Some points, each followed by its number:
[ 1.45 -0.26  0.2  -0.94  0.87  0.75  1.64 -0.78  0.45  0.12  0.34  2.04
 -0.59 -0.4   0.72  0.  ] 0
[-1.64  1.19  1.25 -0.24 -0.01  0.54 -0.61  0.85  0.54 -0.05  0.36 -0.78
 -0.89 -0.01  1.63 -0.21] 1
[ 1.91 -0.15  0.72  1.54  1.13  0.25 -0.02 -0.86  0.69 -0.89  0.23 -1.1
 -0.11 -0.65 -1.39  1.07] 2
[-0.5   0.21  0.12  1.12  0.15 -0.49  0.54  1.51  1.06 -1.21 -0.09  0.28
 -1.66 -0.96 -1.19 -1.63] 3
[-0.5  -0.47  0.03  0.93 -0.4  -0.08 -0.3   1.01  0.24 -0.41  1.22 -0.49
 -1.04  1.39 -0.59  1.25] 4
[-1.59 -0.09  1.66 -0.74  0.7  -0.92 -0.23  2.44  0.01 -0.8  -0.91  0.55
 -0.03 -1.12  1.11  1.03] 5
[-1.07  0.   -0.24 -0.36 -1.3   0.17 -0.49 -0.62 -1.47  2.59  0.48 -1.02
  1.31  1.95  0.85 -0.28] 6
[ 0.39  0.47  0.16  0.58 -0.74  0.43 -1.35  0.28 -0.59  0.56 -1.   -2.3
 -0.89  0.03  0.36  0.61] 7
[-0.15 -1.05 -0.13  0.15 -0.11 -0.69 -1.39  0.41  0.4  -0.68  1.71 -0.79
 -0.37 -0.01 -1.83  1.24] 8
[-0.94 -1.7  -1.61  0.46  0.09 -1.21 -0.01  0.1   2.18  1.21  0.31  0.26
  3.25  1.66  1.35  0.34] 9
[ 0.   -1.8  -0.32 -0.03 -0.09 -0.42  0.29  1.21 -0.56  0.28 -0.45  0.39
 -1.1  -0.73 -0.29 -0.33] 10
[-0.22  1.21  1.26 -0.35  1.59  0.66 -0.88 -0.61 -0.57 -0.26  0.16 -0.19
  1.22 -0.25  0.67 -1.29] 11
[ 0.25  0.12  0.84  0.88  0.32  0.94 -0.94 -0.54 -0.48  0.21 -0.33 -2.39
 -0.46  0.55 -0.24  0.17] 12
[-0.17  2.02  0.99  1.73 -1.34  0.23 -0.39  1.06  1.26 -0.19 -0.97 -1.03
  3.56  0.05  1.27 -0.98] 13
[ 0.04 -0.37 -0.68  0.27 -0.37  0.64 -0.13 -1.11  0.08  0.03 -1.06 -1.21
  0.75 -0.48  1.34  1.32] 14
[ 0.67 -0.11  0.08  0.76 -1.62  0.02 -0.51  1.24  1.    0.97  2.1   0.11
 -2.67  1.17 -2.17 -0.75] 15
[ 0.37  0.21  2.21  0.05  1.19 -0.63  0.18  0.16 -0.59 -0.89  0.65  0.91
 -0.71 -0.19 -1.25 -0.17] 16
[ 0.68 -1.08 -0.25  1.4  -1.51  0.31  0.13  1.08  0.68  0.87  1.23 -0.59
  1.79  0.85 -2.2   0.66] 17
[ 1.34 -1.08 -0.15 -0.65  0.09  1.45  1.3  -1.21 -1.33 -0.25  0.35 -0.18
 -3.01 -0.96 -1.47 -0.12] 18
[ 0.44 -0.16 -1.1   1.84  0.62 -0.56  0.9  -0.37 -0.54 -0.66  0.81  0.
 -1.98  0.59 -0.18  0.17] 19
[ 2.25  0.9  -1.57  1.06  0.87  0.2   1.76 -2.82  0.17  0.02 -0.97  0.34
  1.22 -0.37  0.52 -1.54] 20
[-0.34  1.11 -0.63 -0.06 -0.87 -0.23 -0.26 -0.27  1.44  0.53  0.69  0.38
 -0.2   0.35  0.46 -1.02] 21
[ 0.39 -2.34  1.62 -0.18  0.71 -0.08 -0.01  0.38 -1.62  0.    0.05 -0.97
 -0.54 -0.11 -1.97  1.83] 22
[ 2.   -0.05  0.42  0.59  1.28 -0.12  0.95 -0.2   0.78 -0.48 -0.29  0.24
  0.09  0.23 -0.42  0.06] 23
[-0.72 -0.24 -0.67 -0.57 -0.49 -0.25  0.45  0.   -0.22  0.93 -0.66  1.47
  0.79 -0.51  2.29  1.53] 24
[ 0.55  0.68  0.91  0.56 -0.5   0.66 -1.23  0.1   0.32 -0.27  0.88 -1.02
 -0.88  0.31 -0.39  0.25] 25
[ 1.05 -0.14 -3.14  0.57  0.11  0.1   1.77 -1.83  1.9  -0.06 -1.36  0.48
  1.11  0.12  1.51 -1.58] 26
[-0.54  1.6   1.77 -0.87 -0.12 -0.03 -0.53  0.31 -0.85  1.75 -0.38  1.63
  0.87  1.11  1.23 -1.57] 27
[-0.44 -0.86 -1.21 -0.53 -0.53 -0.5   0.27  0.68 -0.37 -0.01 -1.   -0.66
 -0.91 -0.7   0.15  0.37] 28
[-0.2   0.66 -0.03 -0.23 -0.05 -0.32 -0.75 -0.03  0.15 -0.54  0.72 -0.07
 -0.99 -0.66 -0.4  -0.36] 29
[ 0.73 -0.79 -1.19  0.91  0.54 -1.28  1.14  0.52  0.57 -0.87 -0.45  1.56
 -1.28 -1.01 -0.84 -0.44] 30
[-0.96 -1.2   0.76  1.23 -0.42 -0.52  0.36  0.49  0.17  0.1   0.41 -0.24
 -0.13  0.32 -1.79 -1.04] 31
[-0.09 -0.7   0.52 -1.87  0.8   0.77  0.43 -2.78 -1.39 -1.58  0.52 -0.53
  2.11 -0.63 -0.49  1.15] 32
[-0.53  1.7  -0.46 -0.17 -0.27  0.09 -0.45 -0.62 -0.1   0.27  1.5   0.25
  0.8   1.36  1.2  -0.77] 33
[-0.03 -1.09 -1.09 -0.42 -0.37 -0.74  0.47  1.67  0.18 -1.57 -0.29  0.69
 -1.36 -1.41 -0.74  0.56] 34
[ 0.31  0.87 -0.65  1.42 -0.82 -0.45 -0.34 -0.66 -1.04 -0.13  0.56  0.27
  0.59  0.72 -1.28 -0.91] 35
[-1.34 -2.28 -0.36 -2.3   0.29 -0.08 -0.98 -2.05 -0.57 -1.19  3.01 -0.72
 -0.36 -0.21 -1.46  3.57] 36
[ 1.23 -0.84 -1.45 -1.19 -0.85  0.07  0.15 -1.54 -0.68  1.83 -0.33  0.28
  1.49  0.22  1.09  1.84] 37
[ 0.92  0.06 -1.84 -1.44 -1.73  0.58  0.11 -0.96 -0.64  0.38 -0.31 -1.12
 -1.49 -0.64  1.28  0.49] 38
[-1.3  -0.84 -0.54 -1.06 -0.25 -0.14 -0.24  0.31  0.09 -0.08 -0.11 -0.82
  0.75 -0.52  0.15  1.18] 39
[ 0.18  0.61  2.19 -0.22  2.06  0.56  0.04 -1.25 -0.53 -0.85 -0.13 -0.07
  0.91 -0.36  0.1  -0.25] 40
[-0.15 -0.11  0.66  0.88  0.41 -0.05 -1.07  0.65  0.77 -0.33  0.04  0.07
 -0.66 -0.3  -0.39  0.21] 41
[ 0.01 -0.83  2.5   0.32  0.97  0.57 -1.51  1.1   0.16 -0.46  0.28 -0.11
  0.77  0.27 -1.97  0.16] 42
[-0.1   0.16 -0.36  0.89  0.94 -0.33 -0.16 -1.33  0.16 -0.59  1.68  1.13
  0.12  0.83 -1.49 -2.05] 43
[ 2.36 -0.66  0.71  0.33 -1.52  1.74  0.29  0.73  0.25  0.76 -0.93 -1.96
 -0.06 -0.08  0.08  1.35] 44
[-2.03 -2.16 -1.17 -1.05  1.55 -1.34  0.28 -0.02  0.25 -0.43  0.24  0.75
  1.1   0.63 -0.05  0.93] 45
[-0.59 -0.56 -2.12  0.46 -2.08 -1.42  0.01  0.63  0.96  0.35 -0.78 -1.27
 -0.56 -0.18  0.36  0.43] 46
[ 0.07 -1.29  0.44  0.85 -0.46  0.03  0.5   1.1  -0.14  0.21  0.05  0.78
  0.35 -0.47 -2.   -0.67] 47
[-1.03 -1.5   0.61 -1.5   0.18  0.26 -1.08 -0.13 -0.74 -1.    1.33 -1.14
  1.    0.07 -0.88  1.89] 48
[-0.23  0.1  -0.58  1.03  0.88 -0.87 -0.17 -1.49 -1.54  1.02  0.17  0.89
 -0.71  0.51 -0.6  -1.8 ] 49
[-0.5   2.58  1.02  0.04  0.7  -0.97 -0.16  0.7  -0.71  1.37 -0.01  2.3
  1.61  1.5   1.11 -2.12] 50
New points follow, each followed by the number of its nearest point above.
[-0.42 -1.74  0.21 -0.33 -0.85  0.03  0.17  1.13 -1.42  2.12 -2.12 -1.39
  0.06 -0.97 -0.1   1.46] 28
[-0.27  1.93 -0.67 -0.17 -0.5   0.14  0.34 -0.44  0.91 -0.51  1.01  0.72
 -0.18  0.64  0.34 -1.27] 21
[ 0.4  -0.56  0.21 -0.29  0.35 -0.39 -0.18  0.65  1.41 -0.29 -0.21 -0.98
  1.52  0.7   0.78  1.57] 39
[ 0.51  0.57  0.17  0.11 -0.75  1.31 -0.62  0.65 -0.81  1.02 -1.12 -2.2
 -0.32 -0.57  0.25  0.51] 7
[-0.56 -0.54  0.3  -0.97  0.75  0.49  0.29 -0.28 -0.66 -0.53  0.34  0.07
 -1.55 -0.71  0.09 -0.39] 29
[-0.66 -0.38  0.27 -0.64 -0.74 -0.8  -0.82  0.93  0.39  0.69  0.98 -0.52
 -1.16  1.19  0.95  0.37] 4
[-0.07  0.69 -1.04  0.49  0.12 -0.56  1.08  0.55  1.66 -0.04 -0.34  2.11
  0.69  0.51  1.48 -2.03] 21
[ 1.35 -1.02  0.02  0.24  0.93  0.49  0.83 -0.39 -0.46 -0.25  0.61 -0.79
 -3.32 -0.92 -1.42 -0.62] 18
[ 0.41  0.65  0.72 -1.25  0.84  0.87  0.48  0.68  0.75 -0.21 -0.45 -0.09
 -0.61 -0.91  1.79  1.1 ] 1
[-0.46  0.9  -1.24 -1.01 -1.13 -1.09 -0.34  1.9   0.6   0.53 -0.22  1.01
  1.76  0.6   2.4   1.37] 24
[-1.86  1.05 -0.02 -0.75  0.37 -0.38 -0.04  0.41 -2.06  0.2  -0.3   0.93
 -1.69 -0.1   0.4  -2.83] 49
[-2.46 -0.23  0.82 -1.14  0.85 -1.29 -0.69  1.5   0.69 -1.55 -0.15  0.6
 -1.17 -0.6   0.39  0.24] 5
[-1.43  0.37 -0.66  0.79 -0.88 -0.96 -0.25  0.21 -0.78 -1.04  0.63  0.01
  0.53  0.04 -0.79 -2.09] 35
[ 0.58 -0.4  -0.04  0.81 -0.3  -0.41  0.23  0.65 -0.24 -0.72 -1.35 -0.99
 -1.04 -0.99 -0.95  0.48] 28
[ 1.52 -0.02 -0.55 -0.88  0.54  0.35 -0.78 -0.93  0.09 -0.98  2.1   0.77
  1.99  1.93  0.26  0.76] 33
[-0.1   0.31 -0.33  0.69  0.33 -0.39 -0.25 -0.55 -0.1  -0.63 -0.83 -0.28
  1.68 -0.17  0.06 -0.16] 14
[ 0.15 -0.57 -0.58  1.1   0.73  0.48 -0.07 -1.9  -1.57  0.62  0.71  0.33
  0.25 -0.21 -1.25 -1.17] 49
[ 1.24 -0.77  0.55  1.81 -1.12  0.21  1.3   1.67 -0.71  0.46 -1.96 -0.32
 -0.29  0.2  -1.63 -0.87] 47
[ 1.28 -0.85 -0.92  1.53 -0.4   0.53  1.36 -0.83  0.15  1.02 -1.76  1.55
  1.59  0.57 -0.85 -2.19] 20
[-0.07  0.13 -0.3  -1.37 -0.18 -0.17  0.97  1.14  1.67 -1.13 -0.04 -0.52
  0.12 -0.89  1.39  1.7 ] 39
[ 0.82  0.37 -0.51  0.76  0.79  0.06  0.81 -1.58 -0.04 -0.05  1.61  0.49
 -2.44  0.52 -1.21 -0.46] 19
[-0.16 -0.41 -1.09  0.92 -1.43 -0.3  -0.27  0.5  -1.11 -0.06  0.53 -0.15
 -0.08  0.55 -1.   -1.22] 35
[ 0.42 -0.22 -0.46  0.63 -0.34  0.29  0.58  0.73 -0.55 -0.82 -1.27 -0.94
 -0.81 -0.98 -0.77 -0.26] 28
[-0.07  0.06  1.4   0.64  1.16  0.41  0.14  0.75  0.62 -0.22  0.92 -0.24
  1.18  1.11 -1.78  0.05] 42
[-0.36  0.74 -1.23  0.08 -0.61  0.7   0.24 -0.16  0.02  0.96 -0.45 -0.94
  0.36  0.51  1.03  0.44] 14
[-1.35  0.66  1.06  1.31 -1.05 -1.11 -0.78  1.69  1.49  0.16 -0.66 -0.38
  3.54  0.83  1.33 -0.49] 13
[ 0.64 -0.76  1.06 -0.5   0.78  0.09 -0.55  0.43  0.27  1.57 -0.45 -0.48
 -0.55 -0.5   1.01  1.59] 41
[ 0.04  0.82 -0.3   0.3  -1.05  0.39 -2.2  -0.1   1.76 -0.87  1.23 -2.23
  1.14 -0.01 -0.31  1.49] 25
[ 0.52 -0.24 -1.74 -0.66 -0.19 -0.65 -0.46 -1.13 -1.2   0.81 -0.28  0.26
 -0.04  0.13  0.5   1.02] 37
[-1.44 -1.53  1.39 -1.8   1.1  -0.34 -0.17  0.12 -1.67  0.29  1.08  1.66
 -1.2  -0.59 -1.62 -0.98] 16
[-0.07 -0.04 -1.56  0.6  -0.4  -0.39  0.3  -0.39  1.06  0.    0.49  0.88
 -0.81  0.    0.31 -0.54] 21
[-0.16 -2.6   0.71 -1.45 -0.61  0.45 -0.52  0.64 -1.81  0.64 -0.18 -0.38
 -1.27 -0.95 -1.09  2.34] 22
[ 0.65  0.28 -0.41  0.54  1.45  0.57  0.44 -1.57 -1.    0.92 -0.08 -0.23
 -0.26  1.28 -0.53 -0.92] 49
[-0.81 -0.75  0.75 -0.67  0.71  0.6   0.28  0.32 -0.86  1.79  0.    0.42
 -0.41  0.4   0.56 -0.76] 10
[-1.39  0.76 -0.29 -0.35  0.15 -0.78 -0.28 -0.67 -0.55 -0.3   0.81  1.65
  1.44  0.03  0.92 -1.63] 33
[-3.19  0.63 -1.19  0.81 -0.29 -1.18 -1.08  0.4   0.34  0.74  1.02  0.3
  0.17  0.2  -0.05 -1.62] 21
[ 0.42 -0.14 -0.59  0.22 -0.6   0.02 -0.1   0.65 -0.39 -0.05 -1.63 -1.23
 -0.59 -1.59 -0.57  0.35] 28
[ 0.65  0.65 -1.53  1.06  0.05  0.42  0.46 -1.28  0.88  0.53  0.71  1.2
 -0.48  0.14  0.47 -1.23] 21
[ 1.51 -1.46  0.26  0.96 -0.92 -0.28  0.8   2.36 -0.19  0.43 -2.46  0.05
 -0.29 -0.73 -2.07 -0.26] 47
[ 0.4  -0.79  0.84 -1.11  1.17  0.55 -0.34  0.14 -0.01 -0.24 -0.21 -0.02
  0.28 -0.76  0.58  1.96] 39
[ 2.11  0.85 -0.8   1.26 -0.7   0.39  0.76  0.46  1.74 -0.6  -0.45 -0.69
 -1.9  -0.31  0.09  0.28] 23
